In the rows, zero is written as 128.
Families of rows that turns and mirrors carry onto each other, the same ones carrying the whole set onto itself: the rest of each named row's family, in list order
9 families of 4 rows
zeso: [134 109 115 144 107 126 123 152  84 146 150 149 143 146 137 151 152 132
 169 133 147  78 126 154 136 150 127  94 128 157 136 161 103 157 124]
Fana: [136 114 115 140 113 120 120 161  84 152 150 151 149 135 134 149 158 135
 160 129 143  91 119 156 135 145 132  90 113 157 140 162 102 155 131]
ribot: [131 116 109 138 113 129 131 148  83 138 148 148 153 140 138 141 156 134
 158 129 153  86 122 152 137 146 126  92 119 160 130 167 102 154 126]
Givu: [135 115 117 144 104 132 127 152  86 139 151 150 154 136 136 155 156 135
 156 134 142  83 124 156 139 144 128  91 126 154 133 166 103 154 126]
lis: [155 131 123 122 101 124 146 165  73 133 125 156 143 157 134 141 133 109
 149 125 121  61  92 151 102 148 133 110 109 150 131 129 119 146 118]
fus: [144 116 109 132 114 126 132 151  83 145 153 149 147 137 143 150 154 139
 163 123 145  80 134 154 127 147 133  93 120 161 137 159 102 154 128]
nokaz: [153 132 125 132 101 132 147 160  74 123 134 154 139 153 131 131 115 119
 144 116 123  71  83 146  98 142 132 103 119 154 136 133 108 146 124]
Mipug: [151 127 116 122 101 135 150 155  75 121 132 161 143 154 141 136 124 110
 152 112 119  63  92 144 100 144 139 100 118 145 132 137 109 145 118]
zagam: [137 118 121 131 114  99 120 128 123 143 139 132 160 147 145 128 141 114
 135 127 131  67 103 159 130 128 128  97 123 138 124 121 150 143 149]
daf: [132 105 145 129 107 113 117 152 113 133 161 142 147 127 158 132 122  95
 157 118 143 113 104 153 122 158 131  78 145 134 130 117 116 151 118]
gen: [139 121 117 137 114 112 121 123 121 134 146 125 155 151 153 122 120 105
 135 112 124  68 109 148 129 127 131  96 121 137 120 123 144 144 147]
gek: [142 122 113 123 116  99 117 129 122 141 144 132 153 146 154 130 137 115
 134 121 121  62 110 149 121 135 135  92 121 141 118 124 152 146 148]
Dazad: [144 116 112 141 116 132 121 149  84 142 155 153 144 146 136 153 155 132
 157 129 138  90 127 159 137 143 126  96 127 166 137 162 104 154 133]
seku: [145 120 124 127 106 131 152 164  75 129 134 155 145 166 129 132 121 110
 138 121 115  68  91 149 101 145 144 100 113 154 132 131 110 142 122]
vom: [133 113 116 142 111 128 121 150  76 138 147 155 150 141 137 147 156 129
 168 132 147  90 121 163 123 148 126  97 123 158 139 157  94 154 124]
nem: [135 118 112 129 107 124 124 157  81 147 148 156 145 133 133 158 164 128
 164 132 142  88 121 155 123 148 138  90 124 161 134 158 102 149 130]
Pame: [142 122 120 137 118 110 124 122 123 138 148 123 157 158 148 129 137 108
 128 124 122  70 105 154 125 135 136 105 122 140 117 126 143 142 149]
nuse: [132 116 135 130 101 111 117 159 111 132 167 132 142 126 153 133 129  91
 148 124 136 115 100 144 115 165 137  87 140 140 124 113 120 149 120]
Sitom: [139 128 120 129 115 107 119 129 123 135 151 130 149 156 152 128 138 110
 133 125 121  71 101 155 128 134 134  99 123 142 116 122 149 143 158]
ziz: [150 129 125 125 102 132 150 156  76 132 125 153 148 166 130 139 120 111
 141 123 119  74  94 143 101 140 137 109 112 153 134 142 111 150 124]
num: [125 117 130 124 103 109 120 156 110 130 163 141 138 121 162 129 131  92
 154 113 134 105 114 144 117 164 132  80 141 133 128 111 122 144 120]
kozof: [129 108 138 125 118 113 113 157 108 134 164 138 138 128 153 130 132  92
 153 119 141 116 101 146 114 162 136  89 137 138 134 111 124 156 119]
gonal: [129 115 134 130 109 112 115 149 110 140 165 136 141 122 157 136 130  94
 153 119 141 117 105 143 114 156 130  88 134 130 133 114 124 153 108]
suku: [126 114 138 130 112 103 115 159 110 138 159 133 146 124 162 133 127  95
 151 112 143 107 104 148 121 158 131  79 143 137 128 113 120 149 115]
dit: [128 109 133 131 117 112 118 149 117 127 170 141 143 130 162 125 125 106
 148 114 137 113 110 146 117 161 130  79 146 135 129 121 119 150 121]
fuv: [145 124 123 133 114 107 116 132 122 139 149 137 153 152 141 124 127 108
 136 125 117  69  99 154 134 137 133 100 128 137 115 115 152 137 148]
lilu: [126 107 131 133 114 111 116 159 116 142 167 132 143 127 154 139 131  95
 146 120 144 110 107 147 121 158 129  73 136 133 126 118 129 148 115]
nolem: [127 111 138 129 115 115 112 163 115 132 161 139 143 126 158 143 132  93
 152 116 138 107 107 155 109 161 132  87 140 136 132 105 124 149 120]
gesal: [146 124 131 129 113 136 146 164  72 126 126 156 146 159 131 134 119 108
 148 112 123  69  90 146 100 143 136 101 112 139 130 136 110 147 115]
Lesed: [156 120 125 129 106 133 147 162  72 127 130 152 139 160 132 125 123 112
 146 116 126  75  85 151  97 142 142 106 116 152 129 129 116 145 117]
fil: [141 115 116 143 115 128 128 154  87 142 145 152 150 136 137 148 157 133
 169 124 147  86 125 158 131 144 128  90 115 161 141 160 104 153 127]
fip: [147 130 119 126 103 135 143 165  72 120 127 155 141 161 128 135 125 107
 146 123 120  70  87 147 101 144 129 108 123 150 125 131 120 144 119]
gaver: [146 128 116 130 114 105 117 126 117 136 144 138 164 150 143 126 131 109
 131 128 121  77 110 158 126 133 133  96 124 135 115 124 152 139 151]
rekad: [147 123 121 128 115 102 116 132 127 147 139 132 155 156 151 132 141 102
 140 122 118  73 106 153 135 134 135  98 122 140 112 129 146 139 150]
febef: [143 128 120 134 113  99 117 129 120 138 142 129 161 154 142 134 138 104
 134 126 117  69 110 153 132 129 123  92 125 135 117 130 143 141 151]
Kebu: [154 125 120 121 103 138 147 162  79 121 129 155 144 156 130 140 124 110
 140 119 119  72  90 143 101 145 136 111 119 151 126 139 107 142 121]

Same family as Givu: kozof, Lesed, febef
Same family as num: fus, Mipug, gek
Same family as fil: Sitom, suku, Kebu
Same family as nem: lis, gen, dit
Same family as zagam: Dazad, nuse, gesal
Same family as Pame: Fana, daf, fip
Same family as zeso: seku, gonal, gaver

